In the rows, zero is written as 128.
The rows of D fall into a few groups and each row is roughly a mix of its group's hidden directions.
D (74 x 10):
[[154 138 103 130 126  57  92 113 136 122]
 [157 111 102  87 149  73 105 108 113 121]
 [136 148 117 132 117  99 165  87  80 162]
 [129  87 158 110 173 112  78 112 140 132]
 [164 119  79  97 121 118 115 111 178 145]
 [160 144 132 133 139  82  77 123  86 135]
 [108 135  97 160 102 121 158 122 116  66]
 [125 150 100 164 104 113 123 139 108  63]
 [103 152 191 170 134 136 139 118 144 152]
 [ 89 103 117 133  84 129 166 132 174 143]
 [177 161 117 146 145 140 155  86 155 107]
 [141 128 102 105  98  83  79 141 104 155]
 [105  92 117 138 120 151 143 156 172  78]
 [113 146 161 172 151  83 129 120 110  88]
 [ 98 129 131 123 157  68 165  99 140 146]
 [109  85 132 109 130 152 111 168 178 105]
 [140 104 132 107 173 106 127 136  63 137]
 [138  94 152 117  98  85  99 101 164 151]
 [112 105 148 109 144 141 131 155  57 147]
 [178 151  85 119 108 108 109 102 164 136]
 [130 121 152 128 166 181 174 127  95 124]
 [107 118 131 124 111  71  83 153  92 138]
 [158  89 118 163 151 152 102 125  77 130]
 [106 115 146 187 119 181 149 139 123 143]
 [134 169 148 122 140 157 155  98 126 185]
 [106 155  98 114  81 126 106 157 107  86]
 [156 105 123  87 119  74  91 105 141 131]
 [117 133 128 120 114 176 119 180 175 109]
 [132 104 137 103 160 131 132 145  57 146]
 [111 126 121 137 114 151 142 118 208 115]
 [ 97 134 111 166 156 162 177 142 100 127]
 [174 150 141 142 135 147 105 181 152 156]
 [159 134 129  77 126  78  89 112 139 120]
 [134  99 101  86  78 106 116 130 167 125]
 [132 129 111 132 123  52  87 123 143 120]
 [102 142 125  67 105 121  87 128  98 146]
 [119  74 141 100 155  90  95 102 118 132]
 [112 112 103 163 110 136 171 136 146  72]
 [160 176 131 114 116 121 102 144  97 178]
 [104 123 158 126 125 149 130 157  56 142]
 [ 62 111 160 137 103 143 122 165 122 130]
 [166 131  93 105 162 127 104 133  79 102]
 [ 99 149 115 151 112 165 182 114 144  94]
 [103  90 152  77 146 149 114 124 159 159]
 [ 97 139 133 109 123 163 183  92 137 159]
 [ 95 122  84 111 149  92 182 121 128 127]
 [126  77 112 137 129  78 109 129 113  83]
 [ 90 132 150 126  88 117 155 126 186 146]
 [132 175 165  91 105 109 107 128 170 123]
 [151 122  85  90  90 124  95 134 143 166]
 [149 142 131 158 169 167 116 138  73 116]
 [ 81 128 156 151 108 119 168 119 171 154]
 [ 86  86 144  93 143 158 124 122 171 117]
 [141 118 153 108 149 149 149 122 150 198]
 [ 78 140 146 149 105 140 175 134 167 144]
 [101 159  89  99 113 147 170 158 144 105]
 [124  67 121 152 138 124 155 141 165  93]
 [156 132 140 140 187 140 170 101 112 104]
 [141 169 116 125  91 163 142 180 140 149]
 [122 145 123 150 108 146 141 110 203 109]
 [ 82 109 122 105 114 159 183 107 149 130]
 [164 141 129  75 122  91  83 120 137 114]
 [123 156 109 161 119 101 139  91  85  86]
 [126 134 136 159 160 108 149 101 180  86]
 [108 170 168 180 111 130 137 125 110  98]
 [ 84 130 142 177 131 158 176 134 133 144]
 [139  92  89  90 140 128 126 122 185 144]
 [159 137  85  99  83 131  99 127 147 162]
 [126 142 124 152 125 155 203 105 140 146]
 [101  83 129 136 137 153 175 119 172 108]
 [126 141 160 141 140 132 134 139  48 127]
 [154 147 142  99 166  74 100 103 112 124]
 [103 135 144 146 160 132 144  58 122 103]
 [146 109 159 171 106 180  94 137 120 137]]

Here is one row of each group, with its name. Which group are the others in?
[166 160 142 139 142 140 142 116  60 126] => V
[ 97 103 129  80 126 106 136  83 100 158] => J
[108 162 139 127 183  85 159 108 114 133] => X

[158 157 129 144 134 179 169  98 155 114] => V
[119 195 117 117 100 130 122 111  83 134] => J
[109 101  92 148 171 110 170 115  94 135] => X
[173 161  99 137 113  81 102 101 145 122] => V
[ 93 111 141 110  98 180 130 162 107 157] => V
[137 161 105 121 122 187 128 167 109  97] => X
